rotation steps, each row followed by its count of steps
The counts run from 0 to 1035.
[172 121 108 101 143 192 160 132 136  77 130  64 128 133 122 107 124  96
 168 106 107 128  81 133 110 161  90  97 123 151 111 114 123 155 170 149
 135 158 114 151 115 108 131 120 114 137 161 122]  869
[176 149  83  87 140 112 127 161  98  65 106 119 148 135 114 137 116 127
 131 124 134 134 118 162 109 155 136 131 174  99 106 114  96 122 122 161
  67 137 107 105  68 108 139 115 119 102 142  91]  787
[179  94  86  91 164 191 106 158 153 112 114  99 143 140 117  99 108 145
 137 128 135  91 108 101 136 161 100 117 139 138 109 134  90 134 138 112
 129 140 132 157  90 108 155 141 113 127 184  97]  5
[147  98  91 100 123 180 138 140 140 123 110  65 135 161 130  95 102 137
 155 114 103 115  91 121 132 120 110 113 135 141 111 137 127 104 146 117
 131 190 122 137  96  84 160 168 117 158 188 114]  97
[146 113  96 112 152 182 107 177 141  96 100 119 140  90 177 116 101 104
 131 145 155 129 137 101 122 126 124 113 151 116 128 129  87 131 149 187
  99 171 141 163 118  80 111 120 112 116 141 105]  463
[144 141 100 101 134 146 154 172 136 107  94 105 127 118 150 103 148  92
 130 136 125 143 124 127 110 128 135 118 161  72 135 135  94 119 120 201
  93 147 117 130  86  81 143 134  89 122 171  95]  562
[171  98 107  75 181 195 132 159 122 131 100 103 133 131 118  78 110  95
 141 131 111 131 106 113 139 133 121  99 119 107 122 132 116  88 125 129
 111 151 135 170  96  78 145 115 110 132 167  98]  365
[150 125  80  95 107 161 133 146  92  97  66 112 160 144 122 140 100 145
 138 126  93 131 119 118 163 131 139 128 135 128 103 157 144 116 137 140
  72 171 125 104 100  71 161 132 141 148 154 102]  741
[182 121  85  97 150 178  90 171 147  81 129  98 129 102 133 126 128 110
 148 124 148 113 126 141 118 178 107 108 171 122 106 124 114 165 161 143
 111 148 115 132 103 128 149 107 115 119 177 104]  836
[161 105 116 111 134 175 180 145 111  74 107  67 134 126 122 126 119 107
 122 138  87 140 101 127  90 161 152  93 151 157  95 154 107 145 147 107
 119 174 115 116 102 108 163 138 110 131 164 116]  409
[147 124  88 130 111 147 137 177 137  69 119 100 152  97 159 143 101 115
 130 115 127 123 118 121  89 140 125 140 162 144  98  94  57 162 150 187
 124 166 132 118 102 116 142 162 120 126 148  99]  671
[176 117  99 144 133 174 123 154 131  81 142 105 119  87 142 106 102  83
 141 104 108 123  97 131  91 154 128  97 150 139 109 113 112 130 164 130
 111 188  99 146 114 125 156 133  95 132 188 117]  509
[149 142  90  84 104 151 151 132 103 101  69 104 168 160 147 136 113 131
 145 122 119 118  99 128 151 110 116 141 131 102 128 133 136 107 148 190
  76 171 129 108 115  68 140 145 124 147 137 110]  145
[171 140 105 133 112 148 144 156 119  49 128  96 132 116 119 149 104 127
 131 107 118 121 117 131  81 168 120 117 154 158  97 114  78 170 154 175
 103 160 100 100  99 123 130 137 116 128 145  90]  820
[154 123  83  89 131 183 115 165 107  88  88 136 139 121  79 123  93 132
 140 115  94 152 122 135 151 141 142 106 151 126 106 147 103 113  99 139
 102 140 120 107  71  87 149 113 121 118 151  78]  801
[164 118 101  92 120 169 153 128 123 103 113  77 126 154 128 102 121 105
 162 104 106 135  85 155 127 149 137 104 140 118 122 134 157 104 153 111
 109 179  93 141  92  99 164 151  93 137 189 126]  693
[141 106  72 104 116 163 160 164  98 111  81 108 172 112 144 116  91  98
 146 120  88 138  85 137 140 100 135 130 147 122  97 113 105 103 132 131
 116 168 152 133 107  73 155 141 123 130 145 123]  606
[143 151  96  84 148 161 152 137 128 101 116  92 124 131  92 102 152 113
 170 107  96 155 110 137 119 153  91 103 133 127 116 128 116 146 131 177
  92 135  93 133  67  91 137 119 126 134 176  95]  40
[157 107 109 123 139 183 176 177 125  84  94  56 135 130 177 117 126 112
 123 154 136 113 108 122  95 149 132 125 138 112 123 141 102 135 168 151
 127 164 145 151 131  86 139 143  80 117 151 139]  646
[173 125 121 111 115 180 182 184 114  88 105  78 123 132 119 124 118  95
 160 104  91 124  87 160 113 135 126 123 147  98 142 115 105 104 128 171
 143 155 125  90 108 100 156 141 100 144 145 101]  234
[137 145  89 118  97 158 184 137 119  97  78  99 147 137 140 109 135 108
 144 107  98 135  77 124 114 117 125 137 125 108 113 112 105 125 137 192
 113 134 133 145  95  71 139 169  89 120 173 125]  471
[189 133 139  92 146 174 112 154 142  82 127 110 121 122 113 134 104 120
 111 122 139 115 144  97 115 173 131  92 123 144 116 132  99 153 149 161
  77 167  84 124  89 125 134 127 125 142 153  68]  911
[163 131 113  79 164 174 154 143 135 122 115  83 132 122 103  98 157  87
 148 128  92 135 103 118 107 147  95 104 131 124 107 134 118 138 149 158
  96 154 107 142  96 103 153 112 129 157 188 102]  425
[156 130 101  91 113 159 167 146 100 116  84 100 150 175 137 117  98 141
 153 102 106 127  97 120 148 114 118 142  94 119 127 106 138  92 152 160
  83 164 130 139  92  64 137 158 125 139 138 106]  531
[162  97  93 114 161 187 154 150 120 111 112  86 151 110 127 107 100 103
 139 134  86 125  94  89 107 132  98 119 116 166  90 123  78 138 152 132
 132 159 145 159 114  87 146 136 126 139 168 117]  423
[155 141 105 109 124 147 165 151 111 100 126  68 113 155 121 111 137 131
 169  99  88 140 113 154 109 155 110 117 124 119 128 124 142 116 146 149
  98 171  85 115  73 100 159 158 106 149 184 108]  99
[169 110 114 100 163 170 180 174 127  82 114  47 132 145 158 108 125 112
 143 145 134 110 102 134  81 153 102 124 142 104 136 125  87 127 156 151
 136 151 136 149 114  91 130 139  93 120 139 121]  51
[147 132  86 128 128 174 135 158  94 103 107 113 130  93 130 106 118  97
 180 102  75 165 107 143 134 121 111 113 125 126 114 124 144 116 155 164
  82 185 111 138 112  80 149 113 116 149 172 124]  608
[144 126 100 104 101 178 194 143 135  87  85  85 148 139 141 106 131  93
 142 102 113 134  75 134 113 129 140 126 149 107 115 112 104 132 132 180
 144 135 135 135 100  92 143 165  80 114 162 120]  470
[185 124  88  86 121 178 144 127 124  99  95 103 144 148  99 103 131 119
 147 112 102 110  72 144 144 158 123 116 152 109 116 142 148 119 145 121
 117 137 107 125 107 106 169 133  96 135 195 118]  157
[135 118  92  72 141 196 123 149 139 125  83 115 139 123 113  93 110 103
 149 121 112 142 115 114 156 101 121 112 146 107 127 148 121 103 119 174
 102 165 123 133  93  62 143 117 131 144 160  90]  130
[157  98  97 108 152 190 139 146 131  89 124  67 145 127 126 105 102 120
 161 119  94 116  88 107 116 145  86 119 117 172  92 114  98 144 167 128
 147 166 136 154 110  97 140 141 130 140 159 120]  1018
[153 141 128  56 147 133 171 145 110  96  99  81 153 140 140 126 141  90
 114 155 122 151 116 122 100 132 140 117 143 121  92 115  89 135 131 171
  79 148 118 125  72  95 139 134 138 123 138  89]  277
[185 140 112 105  91 166 123 164 124  84  96 131 146 116 160 137 105  93
 135  94 148 123 107 140 142 160 159 137 133 101 111  78 131 135 157 178
  81 146 114 133 112 118 133 156  91 107 147 102]  269
[164 128 100  97 102 179 164 132 124 120  76 104 152 164 125 112 117 136
 141  97 107  99  86  98 151 135 120 140  98 129 109 111 127 121 147 161
 111 140 124 152 101  82 156 181 102 142 176 114]  916
[140 110  82 149 141 179 117 176 108  69 118  96 121 119 138 131  64 163
 158 110 108 137 137 124 113 136 111 106 140 154 123 143 102 123 149 139
 108 197 112 125 100  82 126 132 122 132 137 101]  298
[133 145  77  93  94 157 138 137 104  94  56 112 169 145 151 137 124 127
 142 127 127 135 111 127 161 118 144 124 152 103 113 147 148 123 148 177
  74 169 126 116 110  64 151 137 117 130 149 122]  890
